A: a few groups of rows, each row roughly a mix of its group's hidden directions; some rows fit no group:
A (162 x 14):
-83 98 441 237 72 295 -241 -477 172 -348 -238 -174 -70 -107
170 -365 -191 -213 118 89 -436 -282 120 -70 101 223 495 196
-523 367 -59 -40 -67 -212 362 306 -121 230 -182 73 300 121
58 288 426 -74 119 -421 400 297 -195 185 90 -163 -158 -231
322 -45 36 -48 -99 203 87 -109 -625 110 -437 -166 312 15
273 74 172 -307 -207 76 143 -76 596 -133 -391 43 -293 -74
-277 -177 356 -189 187 301 -295 -425 129 -15 -427 77 -73 -156
-442 159 -113 -268 60 24 323 -79 -229 266 96 -584 63 13
-350 39 -12 21 -565 301 -82 -158 218 70 -274 -183 412 -39
365 70 30 -279 -447 165 497 -199 -80 -194 -183 -223 -196 -48
143 -444 228 -233 473 -66 -236 76 320 286 87 65 -184 233
-7 -586 130 161 37 209 -374 440 39 -189 2 -49 -244 -184
-127 425 -292 -243 -108 -55 -359 -125 20 427 361 224 -181 -10
-174 56 -89 712 295 -464 172 -4 -22 -78 3 -41 -74 -64
187 57 357 -127 -77 216 702 0 -274 -29 212 215 34 52
19 108 -182 -409 392 307 170 -332 237 -136 77 146 50 441
-355 214 313 296 81 111 -36 -392 4 -383 -219 340 -216 -100
-305 77 37 278 -213 323 213 -172 103 -165 244 -59 -586 227
224 -80 -107 286 31 126 -145 8 75 -502 348 374 430 -79
27 27 197 -68 -276 -325 74 -143 346 -45 -569 172 228 343
-111 -111 -24 -31 -93 -329 -187 285 -333 449 434 17 309 207
275 249 550 218 63 -151 -16 56 -485 -12 279 -126 206 92
-224 152 283 62 -128 -203 -200 -94 -145 -523 227 -453 221 -184
195 -197 71 -12 442 -235 -497 -187 142 93 94 -488 14 90
177 113 -208 -316 341 85 620 2 61 33 -217 209 49 323
282 -271 172 40 -52 -35 -479 -113 -167 -334 61 -312 40 475
-113 32 296 -331 373 -325 -463 -96 310 -137 -28 37 -218 -233
-264 216 -198 334 5 -238 -213 200 -187 -358 371 30 -296 -315
-10 -48 -443 448 186 -489 -160 39 58 -319 1 -199 167 -160
191 46 301 -174 -97 -333 271 -166 226 491 -16 290 -370 60
-27 -170 -157 176 -106 -48 -231 249 373 348 -14 441 -7 -479
151 -30 -269 -176 88 -565 193 477 -62 84 -379 53 -138 -45
83 -212 -235 -105 -35 -165 290 -159 -319 209 571 -365 115 -154
-11 -237 222 302 -59 80 -432 -94 -332 74 550 -15 -266 -81
-128 206 -79 -40 -139 300 536 -82 -145 37 137 -52 -435 441
-237 263 127 -125 -225 -342 -89 -93 441 -162 95 393 -304 282
-40 600 -78 -67 196 140 280 -82 -239 146 339 34 -341 269
258 5 -74 151 -299 -140 -77 536 -46 -191 421 -154 58 -398
-114 129 8 -45 263 -264 312 -147 236 436 3 57 442 -405
149 151 250 -437 251 -275 115 271 293 -17 -181 -123 333 360
-360 -187 -256 -363 234 -150 -203 -352 -17 -7 175 -56 328 390
-158 -372 -30 210 -170 -21 572 39 -493 150 -51 146 89 186
-717 286 -327 132 13 -120 39 13 27 -308 -17 -11 143 -210
126 96 -329 209 -164 138 -45 -453 145 28 -516 198 -336 -167
-281 134 -145 -546 -163 419 235 -307 -76 241 -37 167 -17 -193
22 -12 -37 -319 47 -124 273 -26 -76 667 -121 -319 -83 358
152 132 298 116 168 434 -8 -460 90 131 182 304 -311 -281
-80 -619 255 336 129 -100 25 -295 -223 142 -162 -252 212 110
-65 81 72 395 505 -251 115 378 186 2 60 -6 -429 173
-67 -419 -264 111 323 -420 -51 -13 -40 462 97 -258 -64 242
370 1 21 -417 65 -101 147 16 249 383 -572 20 24 -121
-21 393 -223 -568 106 148 310 55 -164 48 212 -300 -237 135
-52 208 345 12 171 39 -505 -226 -133 -94 132 -409 -1 431
678 -126 80 -370 133 265 -302 -157 6 -243 -4 -59 47 -106
6 42 -15 -453 18 40 -138 12 -160 28 -77 -144 -727 -296
-399 57 -336 47 -299 -92 87 -283 298 126 97 445 109 -332
-471 421 -78 17 -11 -220 450 323 -72 51 -254 115 207 97
-235 21 40 -387 199 257 7 -428 -68 204 76 -219 -98 541
-176 537 -25 82 -100 76 549 -126 -72 -240 -232 31 126 324
332 -153 103 -258 -67 55 101 9 58 68 -299 29 735 -175
335 -191 -121 -279 -60 137 -413 -271 412 -83 47 -402 66 -215
26 177 528 -145 105 7 46 -158 -500 -379 355 -56 17 71
325 -132 137 -258 -177 49 -226 -174 52 -18 666 124 337 7
3 103 -192 49 -172 20 -210 -279 -341 -289 500 121 -481 8
-245 3 53 -205 146 147 100 -248 -313 300 -475 -354 365 85
308 -322 209 -124 70 232 -21 -248 330 -85 -281 -300 -270 403
-540 294 -63 -18 -251 296 -138 249 -64 139 173 -31 -381 -291
-83 415 -19 217 117 -182 227 -461 0 -15 314 -434 266 -54
672 38 88 -374 222 -79 75 160 165 282 -310 -65 -53 -34
154 -100 100 289 -468 -366 273 20 -153 355 -207 362 -123 -66
-437 -158 -331 -389 -149 -32 -155 -365 90 144 131 258 -31 -357
-222 -135 211 -403 -333 -204 -7 -323 -483 108 -139 71 -195 243
215 22 115 137 48 -172 -255 299 85 -407 619 86 94 -248
65 600 247 19 0 394 88 177 245 -349 95 293 20 26
245 -389 -485 -36 203 -132 -141 128 402 251 -139 -116 -224 -220
-49 92 380 659 374 -65 -41 -82 263 24 -30 253 11 -145
-192 50 -112 295 -135 -297 -94 371 -327 204 547 211 -86 -83
-59 -140 83 203 156 -395 15 246 -12 144 -640 -303 202 150
-158 55 602 12 -36 248 -449 -282 -39 -322 61 -159 0 -175
176 248 -82 -13 -81 260 341 -101 622 145 208 376 26 -69
-520 530 -180 -128 205 90 117 121 280 -49 -61 224 264 -120
-31 317 105 85 93 -45 125 -289 -338 -300 174 -456 12 475
17 136 -133 -332 252 130 -299 -329 207 239 -341 399 277 147
180 -150 443 -470 -276 360 155 15 -34 -12 185 -119 -382 5
-65 -558 61 423 40 -337 -209 137 -143 -27 1 -287 338 65
-315 35 -97 185 -277 259 -126 228 -393 -250 -93 -504 22 -250
-75 182 318 477 144 -131 -86 110 101 -446 301 269 -235 -214
117 296 84 226 161 -10 -187 -100 324 -463 392 275 197 -283
-273 -14 -197 76 -447 -57 222 -205 -472 365 88 242 8 -251
174 -148 540 -46 -68 269 -17 257 280 240 -169 25 -490 -64
179 -332 -22 -246 96 257 128 297 247 -339 66 332 -472 42
-225 -170 -287 198 -490 25 -484 -190 -279 -242 110 31 54 185
27 206 88 281 201 -102 37 84 -47 518 -331 287 228 442
-157 -195 56 357 -349 -328 -292 46 -34 14 315 -29 469 -258
71 138 -69 -541 -273 -226 36 77 -273 253 297 -459 70 41
172 -160 -148 339 24 96 74 612 276 -135 -160 16 -248 -368
113 -446 -5 -297 148 -342 -9 253 -194 20 -531 252 93 -61
-163 145 -117 110 -730 227 -132 107 76 -242 202 133 93 -282
123 -55 -383 -735 -262 -236 -152 -41 -14 33 67 -73 -73 167
213 -308 -355 50 -162 45 -453 262 376 316 -42 234 -144 -94
-103 -81 173 395 17 215 -183 149 -440 -9 354 -90 -514 22
-150 7 -98 426 131 496 66 -162 -102 -170 350 -5 394 273
353 -264 -31 35 -53 7 -66 259 39 -490 357 444 193 -156
-434 -272 -240 -44 -95 31 -90 -249 -225 -412 378 -338 -132 -42
-233 -413 120 -124 -150 -466 149 286 189 -1 408 -293 -23 -108
-145 483 -65 -327 -223 -26 335 -21 -18 -346 -158 25 -412 -233
-97 -270 31 -550 -82 152 -152 -169 -62 402 -390 -335 34 -14
-245 -445 -431 303 191 -182 -230 -182 123 -16 21 -158 371 -171
485 254 263 -297 -291 -38 242 188 -101 20 12 52 -479 -138
-162 -196 329 45 66 -242 474 -287 -7 490 230 -136 -204 -10
-172 -117 -142 -268 342 -11 -245 -195 93 437 -146 -376 0 431
-75 -8 195 -390 159 171 65 23 145 94 -334 -2 685 182
127 37 117 83 654 406 191 -197 -161 -176 -51 18 251 -265
-599 62 -299 43 75 -343 8 -205 378 -92 115 67 59 327
436 447 -193 29 -292 -56 554 -42 -75 -154 -107 -39 -150 -93
11 290 87 332 -300 173 182 -356 -196 123 23 -34 567 -199
145 189 117 328 -16 -162 138 387 -213 -425 365 55 227 -334
392 -6 -195 -490 389 -333 32 319 4 130 34 56 20 284
1 -109 -268 -165 47 288 49 376 -309 -608 17 -125 254 -111
-36 201 -146 27 172 -430 230 151 14 -390 -309 448 -309 12
-435 190 127 -263 213 150 358 265 384 228 197 -105 -205 172
-297 133 -406 -93 414 261 -199 11 -157 41 151 -119 -329 -410
97 -10 -292 -752 -144 57 -59 -278 -110 -12 55 -82 294 158
157 236 -269 61 -92 -32 230 -205 73 -82 -244 -215 271 669
-64 -261 -185 389 -73 420 198 421 -3 199 -202 -283 -273 81
-435 -310 333 87 -158 -55 -452 51 -106 72 108 -276 173 -354
-432 287 -171 143 208 245 -148 -222 -365 263 11 276 -46 354
522 -149 169 -536 33 130 -157 -175 -87 -87 71 -85 200 384
-365 268 108 130 327 33 -15 -98 -125 126 360 -246 -419 -387
-10 373 280 528 -20 -255 0 69 -80 -255 316 93 159 -357
-89 -384 -75 462 -84 202 -304 -88 -289 -100 147 43 382 -336
6 26 -197 -293 87 -344 173 -201 -86 524 -314 -34 79 434
-770 1 78 -256 52 -211 -130 112 -232 38 -262 -156 2 93
-455 -250 -90 -317 103 -34 -165 -365 178 -233 24 -248 -169 414
-204 33 500 252 466 134 106 177 -291 -178 285 -251 34 54
130 -250 422 -191 -312 12 203 206 -458 -132 -15 66 150 -411
-238 322 34 -204 -258 320 491 -46 -183 -177 -313 -1 79 338
32 88 -110 253 23 -434 76 249 -278 152 -246 29 619 -104
-54 -509 407 -31 175 218 -343 -227 -208 373 -11 -161 -35 114
-139 110 167 414 -27 96 192 486 -50 -257 -36 -133 -413 -356
-201 16 19 496 -385 158 106 -187 -271 356 151 -168 -127 353
12 -108 376 282 -198 101 -223 94 322 172 -91 -28 -292 -574
-41 282 -147 -207 30 -120 -79 93 -312 -243 392 -538 -191 294
85 38 159 -435 -10 -1 0 112 219 0 -423 124 601 -243
149 156 -390 -316 60 -301 244 184 413 -44 -340 -74 346 9
266 -298 169 266 225 105 -257 -613 109 175 56 -277 59 105
-166 207 209 131 -159 88 62 -270 -464 -309 326 -389 19 298
-142 380 218 462 41 152 -300 -316 -65 -106 42 -149 -159 439
76 310 -193 -4 316 -452 -354 237 325 -37 265 -94 -69 -286
-141 229 -51 -128 187 -173 207 -86 -190 310 -84 -335 294 595
-322 554 141 400 11 -145 -77 -282 62 -214 253 14 -291 41
447 -220 334 -114 -72 -142 -397 225 -100 164 -121 122 -338 -332
122 -504 37 30 106 47 103 146 -325 -51 -368 58 -221 535
238 -390 -31 -178 -261 62 -193 -161 -48 -123 -369 -87 151 -581
-218 26 373 -530 -91 446 310 75 81 322 -38 25 -32 89
5 -90 -136 268 -129 -134 -211 252 -189 49 609 179 -327 -329
-91 210 -171 -661 -220 -63 118 -177 13 -51 -119 27 -394 -330
122 415 353 157 196 164 125 -586 42 -218 -91 -38 129 250
-151 604 -265 -263 255 -342 120 95 -114 -2 7 161 299 193
158 -241 -301 -205 -279 43 24 348 -322 -39 492 90 -333 -125
328 370 -114 -276 235 -217 -39 -108 196 332 -222 404 176 239
299 -15 435 -607 345 57 -131 12 -113 -125 160 137 -73 -179

which group is each row in? (one row of each group first):
165 -131 63 -409 261 -257 77 345 -44 235 -305 276 270 352
(67)
94 -222 106 -222 330 434 -66 -125 393 -271 42 -297 231 303
(70)
207 -300 -259 -731 -84 52 -116 77 96 -71 177 42 -183 232
(86)

411 -301 6 -266 198 178 -53 -401 139 -268 -174 -449 -95 39
(67)
-34 12 -174 -212 -32 -422 -12 -313 330 387 -203 362 18 336
(70)
-182 -5 150 -3 -474 -271 15 -7 -324 -501 118 5 415 38
(70)
42 264 457 169 205 -315 -24 -229 -41 73 220 262 518 -52
(67)
-114 -597 -107 -310 -8 -205 -282 -343 -264 84 -57 -280 35 150
(70)
147 -63 -388 -17 -6 -275 383 194 -297 183 553 59 -98 -148
(67)
57 -293 88 420 -132 268 -295 -271 209 244 396 143 -24 306
(86)
-77 22 -285 -408 -252 -96 82 -89 65 -24 305 164 -127 -645
(70)
-156 -209 -101 -260 94 324 123 -386 -197 -131 -101 237 -25 593
(86)
15 -16 -64 -413 33 452 172 -7 -95 -87 484 -300 -89 373
(86)
309 -199 -76 562 -20 -374 15 14 55 59 407 -3 -209 292
(70)
